One turn moves each row of this set onto another row. After a few examples, where does it send each row asked below?
pom: 1.684 1.555 -0.744 -0.672 -2.139 0.830 0.025 -0.857 0.512 -1.756 -0.523 0.206 -1.555 1.947 0.227 -1.452 1.050 -2.765
feb: -0.559 1.633 -1.780 -0.973 -2.485 -1.796 -0.172 0.936 -0.732 0.337 -0.102 -2.031 -0.936 1.248 -1.615 -0.234 1.137 1.987
Pida: -0.769 -0.125 -3.345 -0.110 -0.735 -0.654 1.334 2.862 -0.120 0.294 0.451 1.402 -1.959 2.495 0.055 -1.532 -0.097 -1.454
noviz: 2.323 1.428 -1.807 -2.940 -0.592 -1.842 0.258 -0.235 0.267 -0.714 2.160 0.429 -0.341 1.012 0.067 -2.033 2.098 -2.135
badaz: 1.405 0.571 -0.317 -2.459 -0.477 -1.655 -0.016 -0.016 -1.391 -0.580 1.623 -1.101 -0.162 -0.350 -0.134 -1.069 2.763 -2.377
Fiten: 0.519 2.364 -1.011 0.353 -1.282 -0.832 1.246 1.363 -1.264 1.964 0.420 -0.062 -0.490 1.199 -2.108 0.675 -2.104 -0.857
Piz: 1.361 1.517 -3.120 -0.358 -0.068 -1.719 0.822 -0.427 -1.090 -0.618 0.712 -1.162 -0.017 4.828 1.416 -2.719 1.693 -1.960
pud: 0.035 2.933 0.382 1.253 -1.171 0.266 1.108 0.722 -0.509 1.891 -0.741 -1.427 1.114 2.711 0.312 -0.633 -0.491 -0.832
Niviv: -0.226 1.130 -1.867 -0.453 0.485 -0.686 1.445 2.553 -1.597 1.267 -1.291 -1.721 0.587 3.972 -0.481 -1.089 -1.213 -0.531
nirik: 1.579 1.720 -2.206 -1.865 -2.125 -0.653 0.961 3.244 -0.055 0.674 -0.308 0.706 1.437 1.979 0.234 -1.087 2.299 -2.824
fibog: -0.369 2.117 -3.708 1.165 -1.072 -0.857 2.106 0.322 -2.478 -0.115 -0.071 -2.475 1.925 3.004 -0.590 0.282 1.009 0.091
das: 1.042 2.820 -2.382 -0.111 0.871 -0.382 2.235 1.337 0.667 0.552 1.002 0.474 1.197 3.514 -0.513 -1.240 -1.634 -0.579
ret: -0.925 0.803 -1.413 0.456 -2.296 -2.119 0.636 -1.924 -2.556 0.469 0.275 -1.226 -1.573 3.111 -0.093 -0.904 0.280 -1.493
Navor: 1.178 2.260 -1.779 -2.887 0.355 -2.059 1.921 3.218 -0.649 1.173 0.400 -0.682 0.803 0.608 -0.769 -0.408 -0.307 -0.522
sav: 0.423 1.976 -2.088 0.477 -1.801 -2.922 1.283 -0.766 -2.092 -0.045 0.770 -1.204 -0.515 5.007 0.375 -1.477 0.702 -2.139
Nula: -0.431 0.187 -3.624 -1.011 -1.264 -3.835 1.556 -0.626 -0.736 -0.306 0.917 0.086 -0.940 1.648 -0.308 0.719 1.158 0.322
kogob: 0.774 2.173 -4.376 -1.027 -2.532 -0.567 0.834 1.385 0.848 1.598 -0.396 0.961 0.436 2.713 0.085 -1.292 1.684 -1.127
dorur: -0.873 0.695 -2.346 2.320 0.111 0.239 0.553 2.179 -0.014 0.686 0.566 -1.105 -0.024 2.727 0.805 -1.187 2.547 -1.107
fazut: 1.170 2.113 -2.343 0.935 -2.271 -3.117 1.923 -0.367 0.059 0.349 1.393 -0.599 -0.098 1.553 1.627 0.544 2.694 -1.556
lere: -0.740 2.291 -0.925 -0.244 -2.807 -1.254 2.365 -0.308 -2.475 -0.561 -0.174 -1.989 1.987 1.670 -0.845 0.686 0.270 0.098
Sumu: 0.166 1.966 -5.669 0.822 -1.052 -0.177 1.361 0.340 -0.522 0.847 0.025 -0.459 0.725 3.246 -0.436 -0.675 1.005 -0.076
domo: 1.874 1.747 -1.871 -0.702 0.353 -0.677 1.771 2.145 -2.638 -3.102 1.309 -1.005 -0.059 0.908 -0.824 -0.618 -0.766 0.025
pire: 1.009 2.506 -1.678 0.354 -0.797 0.669 0.422 -0.827 -0.313 -1.722 1.207 -1.031 -0.158 0.267 -0.526 -0.838 0.201 1.900
gizeg: 2.697 0.703 -3.594 0.323 -1.109 -0.526 1.046 1.105 -0.943 -1.218 0.734 0.112 -2.338 2.119 -0.580 -0.403 0.426 -3.544
pofe: 1.742 3.122 -0.822 0.127 1.012 0.133 1.567 1.536 -0.356 1.000 1.387 -0.786 1.538 -0.565 -0.025 -0.012 0.338 -1.051
funi: -0.361 0.496 -0.968 1.143 -1.011 -0.814 0.427 -2.348 -2.501 -0.138 1.653 -0.907 -1.246 0.938 -0.647 -0.248 0.530 -1.888
sovo: 0.709 1.561 0.099 -1.751 -1.128 -0.548 1.749 2.709 -1.836 -1.943 -0.725 -1.197 0.136 1.085 2.057 -1.996 0.777 -0.910
Futul: -0.466 1.006 -0.637 -1.486 -2.695 0.192 1.893 -0.741 -1.698 -1.051 0.066 0.064 0.909 0.052 -1.244 0.271 -0.970 -0.141
vupu: 0.326 2.277 -1.534 -2.227 0.293 -0.014 1.420 1.118 1.185 1.354 -0.711 -0.557 1.086 1.596 1.281 -2.105 0.131 0.393
bobe: 0.436 0.627 -0.051 -2.694 -1.617 -1.512 0.138 0.677 -1.494 -2.528 -1.247 -0.889 -0.776 2.717 -1.247 -0.718 1.083 -2.026
vugum: 0.115 0.906 -1.478 -0.453 0.427 0.777 0.406 1.343 -1.509 1.992 -0.859 -1.532 -0.376 -0.595 -0.364 -0.245 -0.429 -0.055
lodob: 1.737 0.422 -1.503 -1.212 -0.278 0.996 1.209 2.884 -1.322 -1.015 0.359 0.520 1.853 0.775 -0.088 -0.718 1.420 -3.111
Bekog: -0.909 -0.011 -2.100 -0.216 0.750 -1.117 0.665 -1.921 -0.676 -1.956 0.234 -0.863 0.553 1.777 0.504 -0.242 2.038 0.580
Kesar: 0.662 -0.232 -1.428 -1.272 -0.579 1.811 1.367 0.595 -1.553 -1.546 0.357 0.833 1.005 -0.326 -0.798 -0.425 -0.413 -1.519
puba: 0.653 0.034 -0.741 -0.445 -0.055 -1.481 0.347 -0.490 -2.926 -0.730 2.177 -1.213 -0.719 -0.197 -1.245 0.047 1.423 -2.528
kar: 0.663 1.571 -0.454 -0.285 0.339 -1.829 1.114 -0.411 -1.262 -3.462 1.319 -0.362 1.202 2.886 -1.459 0.362 1.262 -1.557
dutos: 1.512 0.127 -3.249 0.337 -1.159 -1.422 1.064 1.410 -1.506 0.192 -0.607 -2.195 -1.361 1.694 1.869 -0.462 2.770 -2.564
gede: 2.008 0.766 -3.754 -2.475 0.249 -1.733 0.390 0.059 -0.322 -0.772 1.243 0.007 -0.722 3.180 0.470 -2.812 1.489 -1.733
nasib: 0.558 2.487 -0.498 -0.517 -2.285 -0.744 2.204 1.878 0.643 -0.828 0.999 1.944 -0.601 1.765 1.458 -1.826 -0.073 -1.938
fop: 0.041 2.673 -1.545 1.651 -1.673 -2.436 0.870 2.364 -0.415 0.478 1.850 -1.368 0.410 2.772 -1.740 0.548 1.969 -0.517

kar -> gizeg
fibog -> Kesar
Navor -> Niviv
And these:
pire -> nasib
noviz -> sav

